Each named move below is a turn or a mirror, shown by a few rows before and after it. Which moves, in which order, take the first row of each later pair to the second? The first pair is answered.
move biz:
-1.32 -2.06 1.12 1.32 -1.78 3.15 2.23 0.69 -4.12 -1.69 0.11 -1.29 2.69 -3.72 -0.26 -0.29 0.42 0.57 -1.43 3.62 0.57 -2.41  ->  -1.40 -0.52 -5.50 2.98 0.03 0.15 -1.50 0.95 2.11 -0.68 -0.83 -1.90 1.41 -2.90 2.86 0.34 -1.78 1.91 0.90 2.66 2.68 0.14
2.06 2.55 -1.86 -1.59 1.43 1.73 1.71 -1.37 0.00 1.05 2.36 -2.49 -0.12 1.86 1.24 1.29 1.01 -3.21 -0.77 -3.79 -1.53 1.24  ->  2.14 2.69 -1.06 -1.27 1.28 2.28 1.99 -1.43 -0.77 1.08 2.41 -2.64 -0.11 1.69 0.92 1.05 1.14 -3.40 -1.04 -3.69 -1.73 0.84
0.84 2.78 0.67 1.02 -0.11 -0.18 0.64 -1.24 2.77 -0.97 -0.57 -0.08 -1.34 -0.52 0.55 -1.12 -1.86 -0.09 -0.08 -1.02 -0.60 -0.90  ->  0.79 1.97 2.07 0.53 -0.55 0.68 1.61 -1.49 1.28 -1.29 -0.55 -0.04 -1.05 -1.02 -0.16 -1.25 -1.32 -0.48 -0.82 -0.83 -0.91 -1.45
-2.14 -3.51 0.73 -1.32 -2.47 0.36 1.78 2.62 -1.82 0.88 -0.56 -2.17 0.90 -1.54 1.22 -1.91 0.62 -0.04 -1.06 3.82 -0.02 -0.98  ->  -2.37 -2.22 -2.96 -0.68 -1.41 -1.48 -0.34 2.89 1.64 1.31 -0.99 -2.34 0.21 -1.18 2.93 -1.53 -0.93 0.68 0.43 3.16 1.20 0.50
move kib:
1.02 -0.88 -2.98 0.88 1.53 -3.21 -1.40 -0.42 2.23 3.81 -0.26 2.07 -1.78 0.78 1.19 2.26 -2.22 0.72 0.42 -1.83 1.02 1.34  ->  3.52 -1.11 -0.68 -1.24 1.98 0.95 1.44 -0.82 -0.98 2.29 0.55 -1.97 -0.82 0.50 0.94 2.70 1.09 -1.99 -2.73 -4.15 -0.94 0.20
-4.37 -1.45 0.98 0.12 -1.82 -1.36 -0.81 -0.14 -0.44 -0.81 -2.41 4.18 -2.21 1.34 0.98 -1.40 -2.41 -1.73 1.68 5.27 -0.66 -0.75  ->  -1.36 -1.39 3.23 -2.15 -1.38 2.06 2.05 -0.03 -3.64 -2.11 -1.20 0.24 -1.19 1.27 1.03 -0.96 0.77 -4.43 -1.77 2.81 -2.30 -1.66
0.91 0.42 -1.85 -1.53 2.16 0.94 -0.58 0.43 -1.82 -0.58 2.49 -0.71 1.29 0.08 0.69 3.61 1.42 1.54 -0.11 -1.81 1.45 1.10  ->  0.05 0.66 -2.48 -0.94 2.12 -0.27 -1.66 0.33 -0.79 -0.25 2.40 0.47 1.13 0.00 0.77 3.49 0.14 2.38 1.30 -1.18 1.94 1.34
move seza:
-1.32 -0.73 1.23 0.26 -1.68 4.84 0.87 0.73 -5.12 -0.92 -3.60 -4.73 1.36 -1.09 1.44 -3.05 -2.16 0.69 -0.74 6.15 -2.43 -2.85  ->  -0.84 -0.10 0.64 -0.29 -2.11 3.90 1.13 0.22 -4.06 -1.02 -3.87 -5.20 0.52 -1.08 2.47 -3.90 -3.03 -0.69 -0.48 5.72 -2.64 -3.14
-0.12 0.15 3.70 0.48 -0.98 0.26 0.52 0.59 0.79 2.32 0.82 4.11 -0.83 0.68 -1.40 0.66 -0.76 2.87 2.79 -1.07 -1.09 -0.46  ->  0.31 1.38 2.57 -0.86 -1.35 -1.18 0.96 0.11 2.18 2.11 0.54 3.37 -2.41 1.15 0.69 -0.51 -1.87 0.15 2.63 -1.55 -2.06 -1.29
-0.74 -1.56 7.90 2.33 -1.53 5.22 2.83 -2.11 -6.34 -3.18 -0.07 -1.24 2.61 -2.35 -4.82 -1.16 1.52 4.71 -2.89 -1.06 -3.25 -1.83  ->  -4.36 0.76 6.34 3.65 -4.99 0.06 2.46 -2.92 -2.42 -4.05 -2.42 1.56 -1.45 -2.28 -1.37 -5.96 -4.30 4.05 -0.06 2.37 -3.22 -3.75
-0.64 -1.35 -0.56 -0.84 0.32 -0.12 -1.34 2.16 -0.28 1.12 -0.33 -0.23 1.72 -0.21 -0.86 1.53 2.42 2.53 -0.20 -0.52 1.29 1.90  ->  -2.32 -0.37 -1.29 -0.31 -0.89 -2.08 -1.51 1.59 0.99 0.75 -1.33 0.79 -0.09 -0.54 0.27 -0.72 0.16 2.68 0.93 0.83 1.29 1.54
Now pairs of rows:
Each pair is two moves apart.
-1.75 -0.90 -4.74 -0.38 0.25 -2.94 -2.47 0.47 2.85 0.80 -2.27 0.18 -1.10 -0.06 4.18 -1.14 -2.16 -1.80 2.32 0.14 0.66 1.16  ->  1.59 -3.16 0.06 -3.74 1.49 1.89 1.12 0.91 -2.94 0.72 -0.26 -2.25 1.06 -0.32 1.26 1.20 3.33 -4.39 -1.44 -2.12 -1.13 0.22 => seza, biz
1.20 -0.76 -6.04 0.28 1.43 -0.54 -3.19 1.66 1.40 0.78 0.32 -3.53 0.57 0.56 3.36 1.19 0.74 0.44 -0.39 -1.25 1.95 3.46  ->  -0.38 -2.48 -3.77 1.67 1.72 1.58 -3.47 1.81 -0.81 0.38 0.66 -3.11 2.59 -0.77 0.68 1.38 1.86 3.88 -0.63 -0.03 2.33 3.94 => kib, seza
-2.70 -2.56 0.75 -0.20 -1.93 -1.12 0.39 1.79 -1.26 0.19 -0.54 1.16 0.26 -0.18 -0.16 -1.13 -1.07 0.46 1.18 3.40 -0.87 0.64  ->  -1.45 -1.54 -3.01 -0.21 -0.41 -1.51 -1.26 1.79 1.93 0.54 -1.17 -0.93 -0.01 -0.24 1.98 -0.83 -1.42 -0.02 1.59 1.43 0.16 2.02 => kib, biz
-1.12 1.43 1.10 -0.70 -2.18 -3.04 2.01 -0.63 1.91 -1.44 0.48 3.35 -4.47 1.07 2.33 -2.88 -2.75 -4.38 0.79 1.25 -0.61 -2.28  ->  2.29 -0.79 4.01 -1.81 0.67 2.83 3.96 0.38 -2.78 -1.21 2.76 -0.75 -0.71 1.00 -1.07 0.82 2.94 -4.31 -3.02 -1.67 -1.08 -1.36 => kib, seza
-0.41 1.14 -4.67 1.49 0.93 0.56 -0.37 -1.45 -0.12 -1.35 -2.21 -2.82 0.50 -2.00 4.25 -1.01 1.62 -0.57 -0.07 -0.49 1.06 -0.26  ->  -1.18 0.86 -4.79 2.59 1.47 0.21 -1.47 -1.15 -0.16 -0.34 -1.94 -1.24 1.59 -1.92 3.27 -0.15 1.80 1.39 0.68 0.15 2.03 0.67 => seza, kib
-1.23 -1.53 -2.16 0.02 1.72 0.81 -1.84 1.68 1.46 0.28 -0.43 0.98 1.51 1.11 -2.33 3.49 0.93 1.46 -1.11 0.32 1.01 1.79  ->  -1.59 -2.52 -0.96 -0.46 1.11 1.20 -1.22 1.84 0.21 0.08 -0.16 1.97 1.87 0.80 -3.56 3.21 1.17 1.79 -1.15 1.20 0.71 1.00 => biz, kib
0.51 -0.09 3.17 1.40 -0.29 2.60 1.89 -0.77 -2.44 -1.88 0.32 -0.57 -0.01 -0.63 -1.08 -0.07 1.15 0.02 -1.87 -0.63 -1.61 -1.74  ->  -0.27 1.50 1.91 1.77 -1.86 0.59 2.01 -1.10 -0.53 -2.02 -0.86 0.10 -2.11 -0.27 0.88 -2.29 -1.20 -0.80 -0.93 0.41 -1.98 -2.47 => seza, seza
-4.00 -4.28 1.19 -0.60 -4.14 1.90 1.05 2.01 -4.10 -1.65 -2.03 -1.07 1.35 -1.61 1.26 -2.51 1.17 -0.14 -0.79 4.53 -0.58 -0.60  ->  -2.91 -2.41 -1.46 -2.20 -4.22 -0.99 0.88 1.86 -0.88 -1.22 -2.62 -1.52 -1.13 -0.46 4.16 -3.26 -0.52 -4.16 -0.17 3.84 -1.12 -1.02 => kib, seza
1.15 2.11 3.39 2.02 1.87 -0.29 1.72 -2.16 0.56 0.33 1.74 3.92 0.45 0.62 -4.87 1.27 -1.23 2.80 1.08 0.09 -0.04 -1.71  ->  3.68 2.08 3.09 0.83 2.72 2.23 2.92 -2.49 -0.21 -0.46 1.94 0.45 1.03 0.74 -4.19 1.57 0.88 0.76 -1.10 -2.13 -0.87 -1.67 => biz, kib
-1.10 -0.77 3.61 -2.92 -1.63 -1.30 2.23 0.38 -4.00 -0.94 2.63 2.65 0.28 4.21 -0.13 -3.00 -1.57 -1.20 -1.37 0.94 -0.76 -1.23  ->  2.36 0.31 -2.30 -3.35 1.84 -1.60 -0.49 1.17 -0.17 0.42 2.78 -0.59 0.71 5.67 2.10 -0.36 -0.91 -2.36 -1.17 -2.90 0.72 1.55 => biz, seza
-0.12 0.60 -0.15 -2.41 -1.04 -3.31 0.81 -0.91 0.94 0.29 -0.54 0.52 -2.00 0.76 1.36 0.04 0.27 -3.14 -0.05 -0.26 -0.42 -1.12  ->  -1.38 -1.75 2.20 -0.19 -0.07 -1.11 -0.21 0.16 -2.00 0.58 -0.09 1.59 1.21 -0.23 -2.85 1.70 2.70 1.71 -0.41 0.61 0.68 0.29 => seza, seza
0.43 -0.68 0.42 -0.34 2.28 2.15 -2.33 1.60 -2.42 1.09 -1.50 -2.65 0.09 -2.37 2.31 1.86 1.90 -1.17 2.58 0.85 -0.01 0.72  ->  -0.36 -1.54 2.30 -0.09 1.32 1.70 -1.54 1.83 -3.45 1.28 -1.11 -1.13 0.41 -2.60 1.17 1.62 1.71 -0.53 2.56 2.18 -0.45 -0.09 => kib, biz
-0.20 0.82 1.78 -1.76 -1.55 -2.09 1.90 -1.19 -0.14 -0.56 -1.60 1.54 -1.03 -0.53 0.61 -2.01 -2.53 -2.32 0.75 1.75 -2.00 -1.43  ->  2.25 1.37 -2.51 -1.80 0.87 -2.20 0.26 -0.82 2.72 0.15 -1.51 -0.54 -0.65 0.60 2.00 0.29 -1.75 -3.20 0.97 -0.76 -0.57 0.64 => seza, biz
-0.04 0.58 1.19 -1.50 -0.47 -1.22 0.98 -1.52 0.79 0.48 -0.44 2.32 0.28 0.17 -1.89 -1.15 0.90 -0.84 1.76 1.24 -0.56 -2.03  ->  1.25 0.79 0.82 -2.23 0.00 -0.08 1.62 -1.24 0.73 0.16 -0.04 0.15 0.65 -0.16 -1.26 -1.05 1.91 -2.28 0.92 -0.27 -1.07 -1.91 => biz, kib
3.23 1.48 0.60 0.75 0.84 0.60 3.65 -1.52 0.36 0.01 0.45 -0.49 -0.57 0.71 0.42 1.95 1.90 -1.75 -0.92 -2.40 -1.44 -1.33  ->  1.64 1.59 -1.85 3.87 1.98 0.28 0.41 -0.74 2.07 0.71 0.40 0.84 0.56 0.47 0.20 2.56 0.50 2.86 0.99 -1.47 1.29 0.78 => seza, biz
-2.94 -4.60 3.08 0.47 -1.03 -0.62 0.34 1.93 -3.88 0.95 0.81 0.09 -0.99 -2.67 1.53 -1.17 -1.79 -0.17 1.56 1.34 0.58 -0.43  ->  -0.35 -2.64 -1.34 -0.65 0.32 -1.87 -0.82 1.74 -0.25 1.63 0.75 -2.20 -2.13 -1.27 4.85 -0.59 -2.25 -3.10 1.58 -0.89 1.07 0.92 => biz, seza
-0.39 -1.86 0.30 -1.21 0.52 0.80 -0.43 0.27 -2.71 1.26 2.92 -0.80 2.10 -0.64 -1.34 0.35 1.35 2.63 0.91 0.45 -1.37 -0.69  ->  -0.55 -1.19 1.10 -1.16 -1.18 1.01 0.95 -0.69 -3.12 0.09 2.77 -1.26 0.95 -0.95 -0.39 -1.64 0.90 0.98 0.43 1.00 -2.52 -2.14 => seza, kib
3.24 2.81 1.18 -0.51 0.88 1.58 1.99 -2.42 0.42 -1.52 0.69 -1.15 -0.91 0.30 -0.14 -0.26 0.19 -1.81 -1.69 -2.52 -1.46 -1.33  ->  3.43 3.07 -1.09 -0.64 1.68 -0.50 -0.17 -1.84 3.00 0.28 0.88 -0.26 -0.84 1.21 -0.05 1.48 -0.55 -1.62 -0.33 -2.99 -0.17 -0.05 => kib, seza
-1.18 -2.56 3.15 -6.10 -1.81 -2.98 1.73 2.13 -2.32 -1.16 0.12 0.68 -1.52 1.27 -0.28 -0.93 1.13 -4.53 -0.77 1.50 -1.91 -1.55  ->  -3.44 -3.65 4.43 -3.84 -1.70 -2.21 1.23 2.30 -3.23 -1.48 0.26 2.79 -0.12 0.47 -2.48 -0.67 1.23 -0.37 -0.03 2.88 -0.53 -1.04 => seza, seza
-0.68 0.93 3.58 3.00 0.49 1.25 1.04 -3.88 -1.37 -3.27 -0.16 1.29 -1.30 -0.19 -2.87 -4.03 0.17 1.27 -1.46 -0.17 -0.95 -1.02  ->  0.52 2.20 1.23 1.28 -0.02 -0.59 1.03 -4.22 1.40 -2.88 -0.74 0.72 -3.48 0.64 -0.20 -4.84 -1.51 -1.75 -1.34 -0.92 -1.51 -1.57 => kib, seza
0.42 -0.58 -1.87 -1.12 1.10 -0.17 -3.65 -0.90 0.02 0.83 3.10 -3.21 -0.35 0.73 -0.53 0.94 2.29 2.01 -0.95 -0.28 0.71 2.74  ->  -1.41 -1.07 -0.82 -0.66 0.03 -1.48 -4.10 -0.75 -0.08 1.53 2.75 -0.68 -0.66 0.57 -1.59 0.33 1.26 3.70 0.02 1.62 0.91 2.64 => biz, kib
2.18 1.29 -0.09 -1.91 1.69 -0.87 0.18 -1.69 2.96 1.65 2.65 0.55 -1.30 1.15 0.76 2.21 -0.60 -3.04 -0.49 -2.67 -0.23 -0.13  ->  1.70 0.10 2.79 -2.67 0.87 -0.13 1.37 -1.64 0.46 1.57 3.03 1.73 -1.05 0.77 -0.77 1.70 0.04 -2.98 -1.20 -1.93 -1.21 -1.39 => kib, biz
-0.31 0.71 -2.58 2.14 1.29 0.86 0.75 -1.30 2.45 -0.47 -1.11 -1.28 -0.35 0.92 3.17 -1.58 1.18 -1.05 0.11 -0.58 -0.54 0.51  ->  -2.91 0.22 -0.69 2.69 0.18 -1.04 0.33 -1.07 1.71 0.07 -1.14 2.13 -0.35 0.97 1.96 -2.18 -0.23 0.79 1.42 2.05 0.09 0.06 => biz, kib
1.13 1.26 -3.28 1.00 0.01 1.07 -0.16 0.31 2.79 -1.19 1.28 -3.91 3.14 -2.09 0.30 1.14 1.25 0.62 -2.42 -0.64 -1.46 -1.55  ->  0.10 0.03 0.75 0.35 -1.52 1.45 1.80 0.31 -0.51 -1.06 1.71 -1.76 3.36 -2.47 -2.16 1.03 1.85 1.05 -2.93 1.45 -2.12 -2.95 => kib, biz
3.36 2.82 -1.01 1.49 1.77 4.40 0.96 -0.35 0.41 -3.29 -1.00 -4.07 0.62 -0.41 1.52 1.01 2.50 -0.25 -1.73 -2.92 0.30 -0.74  ->  -1.85 3.35 -0.42 4.93 -0.60 1.92 -0.23 -0.99 1.42 -3.96 -2.69 -0.16 -0.34 -1.25 1.33 -1.59 -1.07 3.95 1.08 1.13 1.33 -1.05 => seza, seza
-0.70 0.96 0.93 1.21 -2.30 1.68 0.47 -0.35 -0.59 -2.72 -0.57 -1.33 -1.33 -1.25 2.17 -2.35 0.09 -0.14 -1.25 0.98 -1.17 -2.36  ->  1.24 0.99 -1.01 0.18 -0.79 2.26 -0.44 -0.20 0.42 -1.65 0.06 -3.09 -0.81 -0.81 2.64 -0.43 1.46 -1.23 -2.00 -0.98 -0.81 -0.82 => biz, seza
0.89 -2.79 0.42 -2.11 -1.36 -0.39 1.80 1.01 -0.45 -0.84 -0.20 0.95 0.13 -1.54 0.53 -1.35 2.21 -3.01 0.39 -1.76 -1.30 -0.23  ->  0.08 -2.04 -2.72 0.22 -0.26 -1.47 -1.35 1.44 2.12 -0.06 -0.45 1.24 0.60 -1.37 1.19 -0.15 0.66 -0.09 2.37 -1.62 0.77 1.70 => seza, biz
-1.35 0.52 1.57 1.37 -0.57 -0.94 1.10 -0.71 -0.36 -0.55 2.05 1.98 -1.54 0.55 -0.84 1.36 0.78 2.58 0.27 -0.68 -0.18 -1.04  ->  -0.60 1.75 -0.34 0.52 -0.01 -1.92 0.97 -1.00 1.71 -0.47 1.85 1.18 -3.00 1.26 0.97 1.23 -0.32 0.52 0.58 -1.56 -0.20 -0.66 => biz, seza
1.26 -0.08 -0.08 -0.58 -0.81 -0.96 2.29 3.78 -1.87 -1.00 0.35 3.27 1.71 2.39 4.68 -0.84 2.43 -2.69 0.57 1.65 0.74 -3.22  ->  1.87 0.09 -1.33 -0.90 -0.27 -0.73 1.61 3.85 -0.51 -1.03 -0.02 2.23 1.54 2.71 5.44 -0.48 2.05 -3.22 0.35 0.40 0.58 -2.89 => biz, kib
3.78 0.39 1.02 2.86 0.17 -0.83 0.20 -0.38 3.76 -1.60 0.03 -1.38 -0.77 -1.86 0.88 -2.53 -2.30 -0.24 0.58 -2.27 4.80 -1.43  ->  4.66 -0.58 2.10 2.38 0.87 1.29 0.86 -0.17 1.81 -1.54 1.13 -2.03 0.45 -2.22 -0.06 -1.17 -0.34 0.28 -0.52 -2.81 4.23 -1.31 => kib, seza
-0.43 2.43 -1.69 5.00 2.28 0.98 -2.87 -3.26 1.95 -1.37 1.56 0.56 2.26 0.18 0.49 0.31 -0.33 4.46 -1.80 -0.90 0.83 -0.62  ->  0.01 1.78 3.42 2.14 -0.29 2.10 1.10 -3.80 -1.99 -2.53 1.91 0.69 1.56 -0.37 -1.16 -1.55 0.77 1.20 -3.82 -0.18 -2.20 -3.62 => seza, biz
2.48 0.57 1.23 -2.78 -0.12 -1.09 1.71 -0.50 0.33 0.66 0.74 0.84 -0.98 0.83 -0.46 -0.67 0.46 -3.19 -1.06 -1.84 -1.78 -1.28  ->  2.76 -0.26 0.20 -2.25 1.02 -1.75 0.52 0.28 0.82 1.98 1.37 1.44 -0.17 1.49 -1.39 1.23 0.61 -2.33 -0.54 -2.44 -0.56 0.22 => kib, seza
-1.85 0.93 1.77 -0.93 -2.61 0.31 0.67 -0.77 1.44 -0.34 -1.87 -1.81 -1.33 -1.77 4.30 -3.02 -0.64 -2.24 0.99 -0.15 -0.24 1.58  ->  -0.16 -0.49 2.95 -2.29 -1.47 2.23 1.42 -0.49 -0.91 -0.28 -0.38 -3.22 0.23 -2.20 2.82 -0.94 1.89 -2.91 -0.55 -1.56 -0.60 1.94 => biz, seza
2.78 2.71 1.11 0.37 -0.05 -0.04 2.23 -1.09 0.70 -2.79 1.45 -2.67 -0.07 0.96 3.12 -2.52 -0.32 -4.30 -0.48 0.12 -1.37 -2.39  ->  0.68 1.82 3.84 0.86 -1.39 -1.12 2.68 -1.13 -1.38 -2.50 1.37 0.98 0.02 0.38 0.89 -3.12 -1.17 -2.74 0.32 2.49 -1.36 -3.50 => kib, biz
-2.36 -0.01 -1.72 0.71 -1.85 -1.16 -0.56 0.83 0.42 -0.07 -1.24 2.33 -3.01 0.32 2.22 -0.55 -2.15 0.40 0.97 2.52 -1.56 -0.35  ->  -1.80 -0.93 1.13 -0.43 -2.80 0.74 1.72 0.87 -2.48 -0.95 -0.92 1.32 -2.52 0.18 0.96 -0.82 -0.41 -0.59 -0.72 1.82 -2.63 -1.69 => biz, kib
